In the rows, 128 means zero.
X: 3 groups of rows, each row roughly a mix of its group's hidden directions; some rows fit no group:
X (127 x 11):
[[102 107 172 123 141 184 101 108 123 125  87]
 [116 158  86 111 115  96 114  78 141 173 126]
 [144 116 161 142 141 180  77 130 124  91 153]
 [108 180  89 121 148 128 118 144 189 129 118]
 [120 149 122 135 103 109  66 138 178  93 133]
 [139 177 120 145 166  79 132  90 127 148 154]
 [137 105 167 114 143 177 149 134 128 145  69]
 [ 86 133 102 163 101 136 106  88 101 113 169]
 [148 100 162 167 138  90 134 140  71 139 112]
 [162  82 157 176 157 139 110 134  94 129 111]
 [132 141 185 115 130 178 129 164 162 116 106]
 [152  75 141 141 147 178  83 134 106 122 136]
 [150 163 114 143 155 162 135 131 198 142 133]
 [165 110 141 159 153 160 100 168 163 100 109]
 [106 117 131  85 125 102 169 103 124 157  75]
 [147  81 136 124 168  86 113 113 105  83 142]
 [132 153 102  96  83 108 168  89 152 152 144]
 [187 108 100 173 161 118 155 129 129 151 135]
 [148 145 118 137 129  80 150  71 109 168 147]
 [148  78 146 109 140 159 137 131  62 123 119]
 [138 136  78 161 161 120 179 135 165 113 117]
 [ 89 186 116 103 149  87 123 109 122 114 158]
 [108 131  88 126 107 162 142 108 199 133 133]
 [128 185 134 141 171 112 131  85 131 156 160]
 [109 164 189 151 112 166 144 130 112 120 160]
 [147 135 126 168 153  77 139  83 103 155 150]
 [126 152  77 104 128  71 169 120 137 148 133]
 [117 155 152 181 143  87 142  97 131 145 169]
 [198 115 121 159 137 144 159 147 156 138 152]
 [129  72 169 131 109 144 111 142  75 117 108]
 [ 75 110 115 133 138 108  83  79 105 133 105]
 [146  97 173 151 119 113 143 150  80 122  83]
 [ 95 128 128  71 119 165  88 148 118  96 147]
 [131  75 148 114 113 168 121 172 104  96 108]
 [167 164 109 136 138 114 131  84 154 173 159]
 [134 122 192 101 115 185 155 140 121 132 132]
 [125 126  78 139  92  87 121 111 102 175 109]
 [154 169 129 132 129 170 100 103 176 157 151]
 [110  73 106 105 112 162 138 155  99  86 129]
 [189  94 138 174 128 141 139  99 131 145 154]
 [137 165  86 133 131 123 149 101 189 154 147]
 [ 84 115 123  99 111 148  77  99  96 101 146]
 [120 185 161 124  92 109 164 126 130 129 171]
 [100  85 136 149 150 136 110 169 108  73 118]
 [114 103 169 171 124 128  65 126 135 102 139]
 [137  91 110 136 149 129  97 161  80  82 150]
 [ 94 135  86  97 117  95 106  78 105 147 113]
 [ 88  90 134  95 110 126 135 126  71 126  90]
 [ 95 101 139 110 125 178  94 169 126  90 115]
 [146  68 123 163 140 144  98 150 100  90 136]
 [117 148 153  72 124 189 128 156 140 116 123]
 [189  84 149 170 139 133 119 118 104 122 145]
 [103  88 141 103  97 134 113 154  84  92  95]
 [154 109  99 158 144 119 122  94  92 128 189]
 [ 73 159 149  76  95 111 120 119 112 107 129]
 [109 117 169 150 146 131  72  82 100 130 139]
 [158 137 103 123 165 191 123 155 166 119 135]
 [107  81 142 136 124 117 116 101  64 132  94]
 [ 67 129 157  92  96 134 109 152 111  99 113]
 [ 82 175 102  91 114  94 149 132 147 145 108]
 [145 161  92 147 103  97 163 143 154 176 135]
 [144 143  69 134 136 138 155 120 188 142 148]
 [110  98 157  88 117 160 119 161 139  90  87]
 [124 124  92 112  99 151 164 177 175 126 112]
 [128 136 144 131 128  69 153  87  72 129 133]
 [120 145  79 144 129  55 130 111 115 138 144]
 [116 124  56 129 141 128 172 148 156 110 146]
 [157 111 115 188 164 121  94  98 123 148 150]
 [139 175  82 134 116 134 137 123 184 164 120]
 [167  99  96 180 148  97 129 109 106 132 159]
 [ 70 138 119  85 113 134 104 167 126  96 106]
 [164  71 130 168 152 126 126 139  80 133 133]
 [164  84 147 131 175 156 124 154 161 105 110]
 [103  87 142 122 148 172 109 132  72 102 137]
 [ 64 160  91 109 134 124 124 140 163 107 149]
 [153  93 155 141 157 177 101 122  90 106 152]
 [ 90 121 167  89 122 106 166 153 132  87 110]
 [173 148 135 126 173 137 135 112 187 135 156]
 [155  88 176 142 113 162 144 137 145 137  81]
 [ 94 141 174 148  89 100 114  96 140 165 111]
 [135 136 156  96 128 163 173 179 155 102 119]
 [138  77 134 172 157 133  81 105 101 127 118]
 [163 158 184 134 133 132 164 105 148 169 124]
 [128 114 107 113 133 200 106 121 174 104 128]
 [150 158 122 157 133 146 121 135 208 131 140]
 [117 137 154 162 136  77 145  87  92 135 162]
 [ 95 113 160  92 112 171  85 142 112  94 118]
 [118 147 116  89  93 100 172 103 133 172 103]
 [177 112 131 183 164 101 131 120 106 159 135]
 [139 128 118 178 155 140  71  95 126 130 164]
 [102  88 141  98  92 138 100 167  97 120  95]
 [163 100 142 153 163 113 113 101  67 128 145]
 [142  82 128 112 161 160  93 151 127  76 118]
 [137 141  81 158 116 140 116 168  91 105 171]
 [113  94 156 133 153 181  98 117 146 135  81]
 [106 182  99  96 120 147 149 122 172 148 154]
 [ 77 137 134  84 113 154 107 170 134  91 120]
 [ 85  86 139  95 143 106 133 112 111 115  74]
 [ 89 142 132  87 106  80 145 116  86 143 103]
 [121 177 130 139 115 166 105 144 189 132 152]
 [158 106 145 126  98 158 124 191 114  88 134]
 [154  87 159 179 154 117 108 127  85 143 123]
 [114 187 103 107 120 109 103  98 176 141 131]
 [150  75  76 166 142 127 104 145 123 102 127]
 [ 84 143 156  89  87 107 170 138 114 122 106]
 [104 189 147  96 121 122 145 113 167 159 107]
 [134  87 186 124 132 171 131 145  92 115 107]
 [121 185 113 142 152  95 152 141 177 150 116]
 [ 92 100 105 103  99 146 109 153  85 107  89]
 [162 100 124 134 110 166  90 107  70 140 123]
 [108 134 122  87  93 171 149 126  88 148  89]
 [129 112 180 126 107 164  90 141 106  82 143]
 [123  92 166  79 126 160 137 133 106 104  85]
 [171 148  82 135 172 132 153 166 156 124 134]
 [103  93 164 100 123 163 117 139  71 104 125]
 [109 176 174  84 101 136 139 147 160 132 115]
 [177 157 104  97 113 102 185 141 128 139 127]
 [182 105 100 162 135 145 162 152 161 149 113]
 [101 181 158  81  97 106 126 157 132 127 111]
 [103  65 135 120 122 149 133 138  74 116  97]
 [189 103 144 173 149 164 134 140 149 126 144]
 [105 120 132 106  84  74 160 146  88 113 118]
 [134 131 132 126 137 131 167 108 162 191  83]
 [138 110 117 162 142 102 104  92  81 120 177]
 [158  92  86 128 130 109 135 191 130 100 119]
 [121  74 124 135 129 167 130 180 115  94 103]
 [177 105 102 147 161 178 117 152 159 130 131]]
which group is each row in? (one row of each group first):
[101 188 127  98 118  91 152 142 159 147 106]  Z
[144  93 158 124 110 192  85 140 141 134 111]  R
[101  91 110  97 141 158  97 149 139 104  77]  J

[141 144 134 118 177 164 141 134 197 129 126]  J
[100 117 181 108 107 116  99 140  71 116 117]  R
[134 137 189 127 126 164 134 109 175 158 104]  J
[178  94 119 176 157 149  88 122 130 141 134]  J
[111 194 110 118 136  97 155 150 171 129 121]  R
[124  97 150 107 122 188  88 159 125 101 112]  R
[139 159 107 138 147 176 120 131 189 126 161]  Z
[140 122  58 126 149 112 151 140 128 136 179]  R
[176  84 122 169 125 113 171 135 105 145 110]  R
[114 118  60  96 118 125 105 128 142 150  84]  J
[137 126  92 162 106 102 102  87 144 126 181]  Z
